In the rows, zero is written as 128.
The rows below come in pairs that one turn or mirror swaps. Which row does each named row swap with?
The rows were stretched afterwards, more along some directions than others.
vulu: [173 106 126 139 109 118 126 151 139 144 116 149 132 147  96 114 144  94
 108  97]
viv: [138  95 137 127 115 127 132 118 128 118 126  95 107 141 119 119 151 135
 146 135]
Kiz: [114 140 114 154 152 152 118  99 127 144 137 147 131 138 161 111 126 110
  65  97]
Lese: [116 121 129 110 115 146 138 134 130 117 139 118 133 151  82 117 143 148
 116  75]
kov: [149 111  93 127 115 139 100 126 114 139 128 115 130 148 134 118 105 125
  92 106]
pobof: [119 132 134 151 112 123 140 120 141 130 120 137 125 140 148 101 139 128
  95 104]
rir: [132 162 135 126 169 142 114 112 141 151 116 124 114 126 163 109 126 104
  87 120]
pema: [136 109 106 137 139 172  96 107 110 157 165 141 106 141 108 106 142  97
 105  99]
Selu: [138 103  99 124 138 135  96 124 115 137 162 148 105 151 134 110 147 122
 103  93]
gare: [122 123 149 122 138 146 144 113 115 127 106  90  97 146  86  94 152 120
 128  83]
runel: [114 133 141 123 143 143 137  99 128 153 125  98 103 111 166 116 110 154
 102 111]
tak: [103 111 143 113 148 133 167 104 129 110 113  91 112 124 131 121 148 152
 157 126]
nudi: [145  96 128 130  96  89 146 139 123 141  97 105 125 106 146 125 130 132
 158 150]
sigo: [105 125 132 116 111 145 126 152 108 125 125 103 138 128  98 116 142 131
 168 107]
kes: [130 136 138 113 156 160 125 130 126 137  95 114 127 146 111 118 119 110
  93  97]
Ruto: [102 112 117 108 151 160 118 106 113 166 170 127 112 150 140 116 134 122
 113  88]
Lop: [105 115 144 142 160 143 127  93 131 140 122  86 106 128 143 107 130 164
 104 102]
Nileb: [106 164 140 114 173 143 126  86 145 142 122 107 111 131 130 104 152 117
  93 109]
rafeg: [136 140 140 116 154 137 121 124 117 147 150 106 121 134 130 124 107 102
 107 119]
gor: [178 119 122 152 119 125 131 133 119 128 117 123 121 147 115 106 142 102
  92 120]
zet: [ 85  96 118 127 112 143 127 112 139 118 144 118 113 132 139 109 127 134
 134  99]
Ref: [127 136 110 120 134 132 134 131 117 132 112 101  98 130 109 102 128 116
 138 128]
danaz: [121 143 129 132 161 139 120 112 126 113 136  95 119 166 112 112 127 134
  85  79]
Rezo: [100 133 139 133 140 149 115 107 153 133 133 157 106 132 134 128 168 112
  92 101]
rar: [116 129 126 126 138 143 133 121 134 133 134 136 115 125 119  98 112 127
 129  74]
Lim: [123 120 132 142 125 125 105 128 139 140 130 170 111 128 128 125 157  87
 111 117]
bibi: [155 134 114 142 120 144 108 120 101 162 145 139 122 146 136 103 119  81
  86 121]
badan: [132 140 128 135 157 121 138 110 132 145 121 126 107 126 121 100 118 121
 119  87]
Dozur: [130 118 141 133 100 135 145 137 114 116 118 101 124 126 128  92 120 123
 145 104]
Nop: [121 125 120 121 114 143 141 146 126 121 132 130 135 149  84 118 143 145
 116  76]
rizo: [162  85 137 127  96 132 112 139 122 130 133 108 123 133 137 119 129 135
 136 131]
gevar: [139 103 137 121 109  96 163 135 126 137  91  99 121 108 136 118 135 137
 168 147]
guloz: [153 116 118 134 107 119 150 133 120 125 120  99 133 135 101  82 120 120
 144 113]
nazos: [150 143 140 130 127 118 113 110 137 141 118 135 138 127 124 110 122  79
 110 129]
mubed: [145 153 128 129 160 144 108 125 138 154 129 139 113 122 156 107 121  98
  96 117]
zafe: [126 129 139 141 153 133 113  98 164 148 133 150 124 134 128 116 159 100
 101 116]
Noruv: [138 158 138 124 170 134 120 114 141 149 111 126 116 124 161 113 130 107
  92 121]
gikem: [132 107 137 130 111 146 125 127 122 115 119 124 149 130 137 120 123 128
 153 125]
tes: [115  86 122 136 118 130 133 126 151 105 114 131 135 139 129 135 162 133
 145 132]
rupus: [143  96 137 122 126 114 123 122 134 127 138 129 103 114 130 112 150 136
 104  72]
Mub: [ 91 124 121 107 130 176 133 123 127 122 133 114 111 172 138 105 120 142
 104  88]
Mip: [ 92 125 142 103 131 146 151 134 127 123 101  84 131 155 117  91 104 153
 170 107]
voviv: [ 98 115 127 103 143 148 132 137 129 103 126  96 109 138  95 104 158 118
 150  70]
gofe: [140 112 141 119 114  94 160 134 130 133  88  99 124 109 141 118 137 135
 163 144]
Beked: [105 136 132 131 168 155 118 106 120 106 143 104 116 169 102 115 144 131
  98  77]
ruvod: [103 132 140 137 140 149 112 114 148 134 133 163 111 135 134 129 161  94
  99 110]
Padu: [142 118  93 118 110 137 117 144 132 126 111 116 137 144 143 123 105 148
  93 102]
goke: [118 117  99 118 133 145 134 145 139 131 127 139 112 144 100 110 129 125
 114 116]
Lif: [146  89 140 127  98 129 127 130 123 124 126  95 119 138 116 117 146 132
 155 137]
lum: [114 108 115 142 117 142 112 144 143 116 121 142 138 170 145 118 136 128
 109  92]

Mub swaps with gare
Beked swaps with Lese
vulu swaps with lum
badan swaps with Padu
Nileb swaps with tak

The rows below come in pairs that one turn or mirror swaps. Which row does each named row swap with?
The rows were stretched afterwards, more along some directions than others.
Pazaf: [130 108 148 155 110 154 141 165 139 153 105 152 132 135 164 133 104 127
 128]
Zuru: [ 90 170 109 165 120 145 149 127 121 152 142 118 146 141 148 156 152 142
 127]
pegup: [ 95 140 138 127 118 150 169 161 136 135 160 135 142 146 109 149 128 127
 107]
daf: [115 128 173 160  78 123 149 126 109 154 136 153 122 124 131 153 156 144
  69]
Gofi: [105 135 139 131  97 144 162 132 155 147 112 123 139 140 151 138 129 124
 117]
tene: [117 123 138 152 109 134 128 137 122 129 115 106 154 125 154 114 112 118
 141]
veg: [120 132 152 116 128 132 127 101 100 127 135 136 139 119  90 110 160 152
  94]
tunu: [135 131  85 105 172 152 166 140 129 120 132 141 140 126 115 107 131 148
 148]
Lere: [118 181  80 162  87 145 135 100 126 142 121 131 133 122 188 121 152 142
 108]
fimo: [108 124 158 116 119 139 160 131  92 150 135 140 158 113 128 131 135 140
 110]
vuta: [121 157 115 138 116 111 115 159 109 135 130 163 122 132 152 157 153 138
 145]
bup: [110 161 134 181  82 107 106 122 123 159 128 130 126 126 148 172 178 145
 118]
motim: [121 145 117 142 137 166 127  90  78 143 136 115 129 113 136 117 159 181
 108]
tis: [126 119 106 128 113 165 186 135 138 125 154  68 128 126 153  97 129 156
 129]
Nev: [ 96 129 122 158 110 125 144 147 138 150 134 129 135 142 142 159 152 125
 147]
zek: [142 151 122 168 117 142 109 138 134 143 148 124 105 148 133 139 151 130
 100]
bap: [116 125 101 111 170 179 146 133 129 130  99 162 138 128 144 124 100 145
 130]
Duve: [124 146 117 153 115 113 131  94 134 131 123 123 144 136 161  89 119 142
 111]
Sidi: [127  96 113 123 122 165 154 125 127 133 116  99 136  95 152  81 126 168
 125]
bofez: [124 110 124 130 141 153 174 152 117 152 134 114 125 116 118 119 146 190
 136]
romon: [119 126  96 109 151 163 182 144 141 127 113 116 159 105 133  97 116 140
 158]
zub: [132 148 141 144  59 118 135 135 121 153 111 123 144 110 164 163 165 138
 133]
kobu: [127 114  88 156 131 149 144 108 124 122 163 113  95 129 144 120 159 160
 116]
sosak: [110 165 124 156 123 139 149 101 104 132 152  95 134 145 144 141 160 170
 125]
Rup: [122 105 105 129 146 156 175 114 109 122 155  91 122 139 121 111 148 194
 131]
mut: [114 152 109 136 132 155 121 113 130 126 175 125 113 166 136 146 157 150
 103]
Mekaz: [124 139  98 162 126 151 119 112 121 118 151 102 134 118 157  97 116 123
 111]
fot: [154 132 131 116 107 136 154 126  97 129 132 137 149 113 143 103 137 166
 107]
bodi: [ 98 158 146 138 112 158 146 149 123 148 127 139 140 127 126 159 160 164
  97]
deros: [119 152 156 131  83 127 124 135 124 155 113 162 170 107 144 144 159 105
 113]
felag: [134 117 126 144 111 189 139 117 116 121 134  90 137 107 143 125 149 156
 119]
Gabu: [101 166 136 158 103  94 122 100 123 134 142 142 158 135 140 113 148 134
  93]
Lelid: [131 103 159 115  96 143 177 141 120 157 125 104 150 105 136  98 142 167
 124]
Rifuz: [ 85 128 129 153 104 129 159 135 131 144 127 159 127 125 144 158 151 146
 110]
Bogeg: [126 157 149 151 107 115 106  86  91 148 108 131 146 115 131 119 160 156
 118]
tovo: [145 137  96 120 138 151 139 131  89 130 147 128 124 121 154 151 148 146
 145]
dipu: [129 127  87 124 181 182 184 129 118 140 143 112 125 149 118 110 123 174
 136]
Rovif: [122 151 152 160  61 105 113 147 102 158 121 143 132 103 151 161 172 124
 113]
bifo: [137 127 113 112 154 151 167 168 101 147 102 140 142 104 131 117 126 164
 181]
lom: [126 113 118 115 179 172 202 173 132 147 133 119 132 141 109 118 110 141
 169]
Roras: [121 137 122 160  76 121 110 125 137 144  92 137 134 110 176 140 132 122
 120]
Nomip: [136 125 140 111 117 147 135 123  92 147 112 144 122 109 130 133 171 182
 111]
nezas: [143  94 104 103 174 185 151 131 119 115 109 102 136 127 135  92 109 161
 162]
zilu: [123 146 109 139 137 154 143 161 102 159 101 168 129 119 144 162 126 136
 150]
sev: [129 132 107 143 116 167 147 151 113 141 152 132 103 114 158 171 183 155
 130]
Fik: [112 140 113 117 123 172 186 115 134 152  96 150 151 114 133  90 120 147
  98]

felag swaps with Pazaf
romon swaps with Duve
tunu swaps with Gabu
kobu swaps with Rifuz
Mekaz swaps with bap

